(in the rows, 128 means zero)
Each path below is one point turned by a fixed rotation once a step. After each direction that follows a path, write how fast that rotation turns it, in degrees a step (0 if it stays still).
Each turn is a multiple of 5 degrees from 10 to 175, or 0.
Each row of a path follows its step; steps can be skipped.
Rotation 1:
step 1: [129 129 127 134 130 129 140 124 126 129 136 117 135 138 133 129 136 120
 128 126 123 124 133 135 142 128 126 131 127 109 118 132 129]
step 2: [119 129 124 132 126 132 127 139 123 129 133 116 132 145 138 130 134 125
 127 128 118 123 143 130 138 136 131 127 133 129 127 128 121]
step 4: [137 123 129 118 121 131 129 137 129 117 137 128 130 139 126 129 121 128
 133 133 124 128 123 142 140 130 122 134 130 128 114 121 129]
step 5: [129 128 131 125 118 136 130 147 128 126 139 123 136 125 129 127 122 136
 132 124 124 130 136 146 129 132 118 137 128 130 133 129 124]
step 6: [138 137 136 125 119 130 128 129 122 120 134 119 138 127 133 126 127 138
 132 120 134 124 134 131 131 131 116 130 130 119 141 117 131]
step 7: [127 141 137 129 120 125 125 127 128 115 134 122 123 139 133 114 120 127
 142 125 130 126 131 135 130 125 128 127 136 117 130 122 134]
step 8: [118 133 133 134 119 130 130 129 133 125 134 130 125 136 127 135 127 126
 138 127 134 127 145 139 120 126 123 125 144 123 129 131 137]
step 9: [131 135 122 129 121 130 128 120 126 132 138 138 136 133 135 135 134 127
 139 135 132 119 134 132 123 130 116 125 144 124 124 119 125]
step 10: [121 136 116 128 131 125 121 125 124 126 135 129 133 132 134 120 134 138
 138 145 125 118 127 144 125 127 125 130 130 123 124 126 126]
step 11: [128 127 121 131 127 124 127 128 128 128 130 125 128 136 134 137 135 132
 124 138 135 122 137 150 127 126 127 135 117 115 132 129 135]
Speeds:
[132 130 128 127 128 127 132 126 127 127 127 129 128 128 130 131 128 126
 130 126 130 126 121 125 130 128 127 131 129 124 125 124 126]
130
[126 130 129 125 126 128 129 128 131 125 123 127 127 134 130 130 128 126
 129 127 129 129 131 124 126 126 127 124 127 130 125 128 126]
70
[126 125 128 126 126 126 126 132 133 129 124 127 128 127 128 129 126 129
 123 131 126 127 128 128 131 131 127 131 127 127 126 123 127]
40
[126 132 129 129 126 129 131 123 128 128 127 128 126 126 128 123 128 126
 125 130 126 128 131 126 124 130 125 132 131 128 127 127 131]
40
Rotation 2:
step 0: [121 126 138 126 122 118 121 131 132 142 138 133 132 130 127 125 126 133
 119 125 119 133 127 131 134 127 130 116 121 134 140 119 125]
step 1: [131 130 132 122 132 116 131 129 131 116 142 126 130 121 131 135 124 134
 122 118 126 130 125 134 139 135 128 137 124 123 116 118 131]
step 2: [138 137 124 142 134 117 128 133 132 125 123 124 123 120 136 130 121 126
 135 133 136 135 124 117 129 130 125 119 123 125 124 133 142]
step 4: [125 131 125 124 123 130 126 132 132 122 135 131 124 134 129 133 122 126
 126 120 114 137 140 135 147 121 128 123 130 126 119 130 118]
step 6: [128 132 141 121 129 135 128 128 132 133 137 120 125 120 130 121 126 129
 120 125 133 135 130 112 132 139 123 130 126 124 137 126 144]
step 7: [124 137 124 131 136 121 123 140 133 132 136 124 144 127 135 136 133 128
 122 127 122 139 137 119 131 128 135 124 137 130 121 129 125]
step 8: [135 122 116 130 123 122 126 131 128 119 117 116 125 130 128 143 127 135
 125 122 122 123 119 123 141 122 123 123 134 129 128 125 130]
step 9: [133 124 142 127 127 131 130 135 132 133 128 132 114 130 126 131 116 124
 134 129 130 129 129 117 143 129 119 120 120 132 139 132 122]
step 10: [116 132 135 123 134 124 112 135 130 139 133 126 132 115 130 131 117 130
 123 127 127 139 128 137 133 127 130 137 127 126 132 122 123]
step 11: [131 130 125 124 128 124 125 130 142 114 132 127 129 119 130 141 131 140
 124 121 124 135 132 133 126 127 123 124 130 117 126 133 145]
Speeds:
[125 127 127 127 126 131 129 126 123 125 129 123 129 125 127 127 124 126
 125 125 130 128 124 129 129 127 126 129 131 128 127 126 129]
155
[129 132 132 127 132 130 124 127 131 129 128 127 126 127 126 128 129 128
 129 131 131 129 125 129 128 131 125 130 126 127 123 126 129]
85
[133 128 130 128 128 128 125 125 126 133 132 127 128 130 130 127 128 129
 127 123 130 131 127 127 125 124 126 129 129 128 129 131 125]
110
[126 128 131 125 134 128 129 127 126 128 126 131 129 129 133 126 126 129
 124 128 126 130 131 129 129 131 128 129 132 131 127 126 125]
115
Rotation 3:
step 0: [138 126 125 120 130 126 123 122 136 129 128 126 133 120 133 142 121 123
 132 128 129 120 134 132 126 129 111 130 124 123 134 118 130]
step 1: [134 116 121 130 133 128 120 120 124 125 122 129 129 133 124 135 121 124
 114 120 130 128 128 129 127 137 130 139 127 116 123 119 129]
step 3: [129 127 126 133 130 128 129 123 121 135 124 133 125 139 133 145 130 125
 133 132 110 133 124 123 117 131 131 126 125 121 126 122 130]
step 4: [125 123 134 121 129 136 130 136 127 133 133 126 122 131 128 141 126 125
 132 128 122 119 134 139 124 137 119 126 125 126 133 113 122]
step 6: [127 131 137 127 128 137 116 121 128 128 139 136 122 139 122 130 125 139
 128 130 130 128 129 135 131 132 123 124 129 111 130 130 125]
step 7: [126 131 139 128 132 127 136 124 133 137 124 139 124 132 130 145 127 134
 130 132 128 128 122 127 120 126 126 131 127 118 124 133 143]
step 8: [128 132 129 123 138 130 130 123 130 129 132 128 137 123 124 144 135 130
 128 133 126 121 139 129 129 130 116 127 124 117 136 116 132]
step 9: [132 119 128 124 124 129 121 128 130 128 120 135 129 127 119 136 126 130
 115 121 130 125 126 127 126 130 124 142 135 124 131 114 140]
step 10: [129 120 129 129 125 120 117 119 122 121 133 140 124 128 125 126 122 127
 123 130 126 130 128 129 130 127 119 115 124 113 132 120 134]
step 11: [120 115 123 134 129 126 132 123 125 131 120 140 125 139 126 135 134 137
 128 135 121 131 124 130 113 130 131 128 126 120 131 125 132]
Speeds:
[131 124 127 130 126 134 129 126 131 124 132 128 127 126 131 127 128 127
 123 127 127 125 126 128 131 126 129 129 127 128 128 126 128]
85
[126 128 125 128 128 128 131 126 126 130 126 127 127 124 130 130 133 126
 126 129 132 126 130 133 127 132 127 129 128 128 126 128 126]
95
[130 128 129 131 131 127 125 123 128 128 126 127 130 127 128 128 130 129
 129 123 132 127 130 126 128 128 128 128 124 130 128 124 134]
45
[127 124 130 127 124 126 124 126 126 124 126 126 128 129 128 124 127 127
 128 126 131 128 127 128 131 133 126 129 131 124 127 130 128]
85
[132 131 125 124 126 126 132 129 129 125 129 130 130 130 126 128 126 127
 130 125 128 125 130 130 129 131 128 129 130 130 126 123 129]
85
Rotation 4:
step 0: [119 125 134 124 126 118 130 111 133 133 139 141 130 124 140 127 135 132
 124 134 134 131 130 135 121 131 124 129 112 132 134 129 123]
step 1: [123 125 132 127 123 116 133 117 132 139 136 130 140 118 125 127 129 133
 125 119 130 123 124 128 134 108 122 136 122 141 130 127 126]
step 2: [123 118 128 141 124 125 110 124 125 141 132 117 137 132 125 130 128 128
 127 122 128 133 124 123 129 126 124 137 125 141 126 117 118]
step 5: [124 135 135 124 119 119 135 117 130 127 126 136 127 132 131 128 129 138
 104 133 132 115 129 128 138 129 132 133 132 129 125 127 119]
step 6: [121 113 137 134 130 116 130 111 123 126 135 136 132 129 131 122 132 128
 122 131 126 128 118 120 129 125 129 127 139 131 122 132 113]
step 7: [136 119 122 124 128 119 128 124 128 119 139 123 134 133 123 136 138 119
 126 123 127 123 110 122 134 126 119 128 124 139 124 130 116]
step 8: [134 120 130 134 126 120 129 122 129 135 142 117 127 132 125 137 130 123
 124 128 134 133 128 129 122 144 122 124 106 132 122 132 125]
step 9: [137 130 128 125 124 118 140 122 135 139 131 119 134 122 122 128 116 132
 121 127 137 131 132 130 144 134 133 130 118 138 122 134 134]
step 10: [128 116 128 138 121 120 122 119 126 134 118 124 133 131 131 119 120 136
 121 131 124 124 129 122 141 138 135 139 129 132 117 124 137]
step 11: [127 120 121 123 129 127 122 117 132 121 118 125 137 130 137 124 131 130
 121 127 132 127 124 123 145 143 120 136 140 125 132 130 119]
Speeds:
[130 125 127 127 128 124 127 128 127 125 127 133 128 126 133 127 129 129
 124 126 126 128 127 132 125 127 127 129 131 126 130 130 127]
60
[128 127 129 126 128 124 129 123 128 126 127 131 128 130 123 128 130 127
 132 125 129 128 126 128 124 126 128 124 125 129 131 126 126]
55
[130 129 126 127 126 126 126 131 128 125 130 130 130 130 126 127 128 129
 129 129 123 126 124 127 129 125 130 131 126 131 125 125 133]
130
[127 132 132 130 130 124 131 127 129 130 126 126 131 127 128 124 126 128
 127 126 127 126 129 131 128 125 132 131 126 126 125 127 125]
85
[127 122 123 127 129 130 123 128 129 130 128 128 127 128 125 123 127 125
 127 128 130 125 127 127 128 125 132 128 130 127 127 128 126]
85
Rotation 5:
step 0: [126 131 146 120 139 120 129 130 120 130 132 122 121 125 134 139 124 124
 125 131 120 123 135 122 133 124 138 132 122 129 128 142 128]
step 1: [130 135 127 120 135 128 115 117 119 133 131 141 126 129 130 126 130 122
 123 125 132 131 133 145 141 120 131 136 127 119 125 125 124]
step 2: [134 137 123 130 134 136 125 141 120 125 128 118 116 130 129 130 131 131
 120 120 131 137 127 122 128 115 127 122 121 113 131 122 123]
step 4: [124 138 120 127 129 128 118 138 118 117 125 125 120 126 128 130 120 118
 127 131 125 137 135 139 122 139 134 136 136 136 134 127 128]
step 5: [111 123 122 122 129 123 138 125 117 131 124 134 122 115 131 128 119 130
 122 127 130 139 133 119 128 125 122 126 136 124 134 120 122]
step 7: [122 127 126 124 124 141 133 129 123 132 132 125 128 130 130 124 130 114
 122 126 132 133 117 126 112 130 119 128 128 134 131 129 148]
step 8: [121 120 125 125 130 122 131 128 117 123 119 122 134 129 139 136 122 129
 132 126 136 116 135 127 121 124 120 130 133 134 121 145 132]
step 9: [131 121 125 123 146 132 115 115 124 141 115 135 127 127 128 125 125 121
 130 130 122 122 130 121 119 131 135 129 131 127 124 127 131]
step 10: [124 130 124 126 135 130 133 126 126 139 125 116 127 131 126 126 137 116
 140 118 135 120 132 131 131 125 115 125 120 119 124 115 128]
step 11: [137 119 126 128 137 120 125 133 136 135 122 121 118 140 120 136 125 137
 120 125 136 123 120 131 129 123 121 126 122 138 126 126 137]
Speeds:
[131 127 129 130 129 129 125 130 127 126 126 130 123 130 129 133 129 129
 128 127 129 126 126 126 124 131 132 130 128 127 132 125 129]
155
[127 128 131 129 129 129 129 127 126 124 128 126 130 128 127 129 127 131
 128 123 123 128 130 132 124 128 130 127 130 133 127 130 131]
85
